Rows swapped in pairs by one turn or mirror: which row each one swaps with:
The rows were stretched afterwards, more along some directions than others.
K_65: [-12  16   1  -3   1  17  -5   9  -7   7  -2  -7 -10   7 -25 -13   4   3
  -4  -7  -2  -1 -13  -2  -3  -4   9]
K_541: [  7  11  11 -11  14   7  -1  -8  11  12   2  -5   5 -12  -6   1  10  -6
 -21   5  13  14   0 -21  17 -11  11]
K_591: [  3  17   7 -14   3  11   7  -8 -16   4  -6 -11  -7  -3 -19  11  -2  -3
 -11 -12  -2  12  -4 -11  20 -13   1]
K_376: [ -5   8  28 -15   2  17  -3  -4   4 -13  16   4  -6  -1 -15   7  17  -4
  -4  -4   2  15   0   2   2  -9  17]
K_967: [ -9 -16  29 -22  -6   3 -10  10 -18  10  -5  -1  -2  -6  -8   7  15 -10
 -15   8   3   2   4  -5   8   8 -14]
K_418: [-16  -2  -9 -14  11  14   3 -10  17  10 -10 -13   4   7  -6  -6 -11  -6
  -4  -1  10  17  -3 -14  10   2   6]
K_650: [ -9   8  -1  -6   7   7   5   7 -18   6   7 -15  -7 -10  -9  11   9   7
  -5   8   9   3   0  -7  -1  -8  19]
K_211: [-12  -7  10 -19  21   8 -21  -9  -9  17  -9 -12  10   1 -25   8  -9 -19
  -4  -9   6  19 -22 -13  21  -1   5]
K_625: [ -9  -5  19 -16  -2  10 -14  10  15  14  -8 -12   1  -8 -17  -7  14  -8
  -7  15   8  14   8 -12  -9   8   5]
K_791: [-21   6   6  -4   3   9  -2  14 -11   7   4  -6  -4   1 -27  -8   6 -19
   2   9   0   6 -19 -13   2  -8  -2]
K_140: [ -4   8  -3 -16  -7  -1   9  18 -18   0  -8   3   5   1   3  -1 -28  -7
   5   3 -12  -2 -15  -3   8  11  -1]
K_39: [-23   4  11  -4   4  10  -4  12 -16   9   6  -8  -4  -4 -26  -6  12 -19
  -1   8   3   2 -17 -12  -1  -6  -2]
K_479: [ -8 -18  27 -21  -4   2 -12   8 -14  10  -7  -2   0  -8 -11   4  16 -10
 -15  10   4   2   7  -7   7   9 -15]
K_687: [-13  15   2  -5   6  15  -6   7  -4   5  -1  -4  -9  11 -22 -11   2   1
   1  -7  -3   4 -14  -2  -2  -3  11]
K_871: [ -7  -3   4 -18  -1  10   7   3   6   7 -12 -10   8  11 -10   0   0 -17
  -3   4   5  26  -6  -9  13 -11  -6]
K_407: [-15  16   4  -4  15  15 -13 -10 -14   3   4 -22 -16   4 -22   6   4   5
 -12  -8  11   5  -4   3  19  -2   9]
K_525: [-14  15   2 -11  -7  15  -4  15 -16 -12   1  -4 -17   5   0   4  -5  -3
 -10  -3   2  14   3 -16  18  11  10]
K_251: [ -7 -19  31 -20  -5   0 -12   8 -14   9  -7   2   1  -9  -7   6  16 -10
 -15   8   3   0   4  -5   7   7 -11]
K_582: [ -7   8  15 -20   2   9 -15  -6   9   0  -5  13  -7  -7  -4   5   6 -16
 -21   3   1  21  -3  -6  14 -10   2]
K_531: [ -6  -9  21 -17  18   7   2  -2 -14   1   4   2   5   4 -15   5  -3  -8
   2  -6   9   3 -10   1  13 -17   4]
K_396: [ -5   6  -2 -15  -7  -3   2  -9   4  -4  -5  14   2  -4   5  -9 -13 -11
 -11  -4   0   8  -2  -6  14  10   9]
K_415: [  8  10   0  -6  -3  13  -6  14   1  -8   5  -3  -8   6 -12  -6   2  -7
   1 -10   9  -1  -7 -17   9  -9   7]
K_508: [ -9  14  14  -1  -4  16 -12  12  -3   5  -1  -3 -12   2 -22 -12   7 -16
   2 -10   2   1  -9  -8  -1 -14  11]
K_720: [  5  -7   7 -14  14   1   2   0   7   0   8  -3   6  -6   2   3   3 -11
 -14  10  18   1 -11 -11   7  -2 -11]
K_766: [-11 -20  25 -20  -4   2 -10  11 -14  11  -7  -1   0  -4 -12   4  15 -13
 -12   8   7   0   2  -7   5   6 -16]
K_357: [ -2 -10  13 -21  15   8  18  13  -5   6   2   0   4   7 -13  -1   5 -11
  -6   5   3  14 -18 -26   4 -17  -4]
K_347: [ -6  -3  21  -8 -10  19 -20  15   7  -4   8   0 -15  -4  -8  -2  14 -19
  -5  -7  -1  10 -11 -11  -6  -5   8]
K_617: [-15  12  -3 -14   6   9   6  -5 -10  -3   0   5  -4   2   7   3 -16  -6
   1 -11   2  -3 -10  -4  13  -4   6]
K_494: [-11 -20  32 -22  -5   2 -12  11 -17  11  -3   0   0  -7 -13   3  17 -15
 -13  10   4   1   3  -4   7   8 -13]
K_803: [-22   3  11  -4   4  10  -4  12 -12   7   5  -9  -5  -3 -26  -4  12 -18
  -2  10   2   4 -14 -14  -1  -6  -1]
K_360: [ -3  17  15  -6  -7  13 -17  11  -7  11   2 -18  -5  -9 -14   5   9  -7
 -18  -4   5  12  -9 -16   7   3   9]
K_379: [ -6  10 -11 -14  18   6  -5 -11  -6   1 -10  -2   3   1  -6   7 -16 -18
  -4 -10   0  14 -20 -24  15   6   7]
K_546: [-16  20   4 -10   8  21  -6  -1 -23   7   1 -18 -11  -1 -11   3   5   6
  -7   1  10  11  -4  -3   5  -1  10]
K_492: [ -6   3  -7  -9   8  13   9  13   0   7  -3  -4   9  15 -13   8  -7   0
   4  -2   9  15 -20 -17  12 -12   1]
K_381: [ -5 -12  16 -21  16   9  14  13  -5   0   6   0  -3   5 -11  -2  10 -10
  -5   5   4  14 -13 -23   5 -17   0]
K_169: [-19   2  12  -5   6   9  -5  13  -9   7   6  -6  -5  -3 -25  -7  14 -21
  -1  11   4   6 -15 -15  -1  -9  -1]
K_789: [-11  11  -1  -3  -1  16  -5   8  -1   7  -1  -6  -8   9 -22 -13  -2   1
   2 -11  -1  -1  -5  -3  -3   1   8]
K_853: [  0   9  21 -14   2  14 -12  -1   4   7   4 -13 -13  -2 -19   7  16  -2
 -15   3  -1  20  -7  -2   4  -2  14]
K_424: [ -2  -1  18 -17  15   2   2 -20  -6   5   1  -8   9  -7 -20   4   2   1
  -7   1  -6  11 -10   6   7  -2  11]
K_127: [ -5  -9   6 -15  20  -2  -1   1  -5   4  -1  -9   8   5  -6   8  -7  -8
  12   6  13  15  -4  -7  13   7   6]
K_965: [-11   9   2 -15  -4   9   1  -7 -13  -6   3   0  -3  15 -15   4 -10  -9
   9  -5   6  20 -16   2  16  -8   2]
K_321: [ -7  -5  15 -14  12   7 -20 -15   8  13 -13  -3   6  -7 -23   1   1 -31
  -9 -19   4   5 -11 -18   1  -2  -2]
K_32: [ -3  19   8 -18  -6  12   2  -2  -1   9 -13  -7 -12  15 -21   2   5 -15
 -22  -3  -8  30  -4 -22  19 -15 -23]
K_512: [ -2 -12  14 -22  18   8  12  10  -1  -1   5   0   0   5  -9   0   7 -12
  -6   6   4  18 -13 -27   4 -14   1]
K_812: [ -4  11  -2 -12   5  21 -18   8  -8 -13   1  -2 -14  10  -8   7   4 -15
 -13   5   2  26 -11 -16  18  -7 -18]
K_887: [ -9  12   5  -1  -6  13  11  10 -12 -10  11  -3  -4  -4   8   5   0   4
  -7  -3  11  -3  -3  -5   0  -6   5]
K_332: [  4  -5   7 -11  12   3   4   0   5   3   4  -7   2  -1  -4   3   3 -10
 -14   4  12  -2  -9  -9   4  -8 -13]
K_802: [  3  -5   1 -12  11   1   2   4   5   1   4  -7   3  -2   0   3  -1  -9
 -10   6  18  -3  -9 -11   5  -1 -14]
K_901: [  6   5   2 -12   7  11  -4  10 -19   1  -6  -9  -3   2  -6   2   8 -10
  -6  -5   8   2  -8 -14  16 -19  -4]
K_919: [ -8   3  -3 -12 -14   3  -4  -4  15  -6  -3  13   0   1   1 -14 -15 -15
  -4  -5   0   9   5  -7   7  13   5]
K_938: [ -9 -20  27 -21  -1   1  -9   9 -16  11  -6  -3   0  -5 -11   4  14 -10
 -12   9   7   2   2  -5   7   8 -15]
K_124: [-12  15   4  -4   3  16  -8   6   2   7   1  -5  -7   8 -20 -10  -4   0
  -2 -13  -3   1 -12  -3  -4   2  15]
K_281: [-21   7   9  -2   6   8  -2  10 -11   8   2  -5  -1  -3 -29  -5   8 -20
   0   7  -1   4 -21 -13  -1 -11   2]
K_692: [-19   5   8  -4   7   8  -2  12 -13   5   6  -7  -5  -4 -24  -6  10 -18
  -1  10   4   5 -18 -14  -1  -7   1]
K_599: [ -4   9   4 -11  11  21  -8   4  -5  -9   4 -15  -7   0  -5  10  -5  -2
   0   3   6  23  -7  -3  17   5   3]
K_770: [ -3  -9   7 -11 -15   1   1   4   1  -2 -15   8   0   4   2   4  -8  -8
  -2   8  -7   0   0  -5   8   7 -16]
K_632: [-10  11   8   1   8  15   2   0  -6   4  -4  -4  -6  -3 -32  -2  11  -7
  -2   8 -10   3 -12 -13  -4 -18   7]
K_367: [-21   7   9  -4   9  11  -4   8 -12   5   8  -7  -3  -1 -27  -3   8 -19
   0   8   2   8 -20 -12   1  -9   1]
K_476: [-15  -7   5  -9  -8  11 -12 -10   2  -4  -9   4   1   0  -4   3   1 -11
  -4 -13   8   6  -2  -3   4   0   2]
K_83: [ -6   5   0 -14  -8   2  -6 -12  14  -7  -1  16   1  -1   4  -8 -15 -14
 -10 -11  -2   7  -2  -9   9  11  12]
K_346: [ -3  -9  11 -20  12   4  18  15  -6   7  -2   3   0   7  -9   0   3 -12
  -6   4  -1  11 -12 -24   6 -16  -3]
K_120: [ -6   6   0 -16 -14  -2  -1  -9  11  -7  -7  17   1  -1   4  -8 -12 -14
 -11  -5  -2   8   2  -7  10  10   4]
K_382: [-10  14   3  -4   4  13  -1  10  -6   8  -2  -8  -5   8 -23 -10   1   4
  -2  -6   0   3 -12   1  -1   1  11]
K_537: [  0 -12  11 -20  12   8  12  14  -2  -5   3   5   1   7  -2   0   2 -15
  -6   5   1  14 -13 -26   4 -12  -4]
K_556: [  2  -6   6 -13  11   1   1   6   4  -1   4  -5   4  -6   1   3   2 -12
 -13   7  19  -3  -6 -11   7   1 -14]
K_359: [ -4  22  10  -7   2  13  -2   0   0  -6  -1   7  -7  11 -16   4  10  -8
  -7 -16  -3  19 -17 -19   9 -18  -3]
K_566: [  4  -6   8  -9  13   3  -2   2   8  -5  10  -3   3  -8   2   5  10  -9
 -14  10  18   2  -4  -9   5  -1  -8]
K_819: [-11 -20  27 -20  -2   2 -12  11 -16   9  -5  -1  -2  -6 -11   5  14 -14
 -11  10   5  -1   4  -7   8   8 -13]
K_708: [-12  -4 -15  -9   3   0  -2  -1  -2   0  -6   3   5  13 -15  -7 -15 -16
  20  -8   4   2 -26 -16   8 -13  -4]
K_196: [ -7   2   0 -17 -13  -2  -1  -8  12  -6  -9  16   4   3   3 -13 -16 -17
  -7  -5  -2  10  -2  -8  13  13   0]

Swapped with K_537: K_332
Swapped with K_347: K_321
Swapped with K_396: K_382
Swapped with K_120: K_687
Swapped with K_938: K_692
Swapped with K_512: K_802
Swapped with K_127: K_650
Swapped with K_919: K_789
Swapped with K_556: K_381
Swapped with K_494: K_39
Swapped with K_476: K_508
Swapped with K_418: K_415

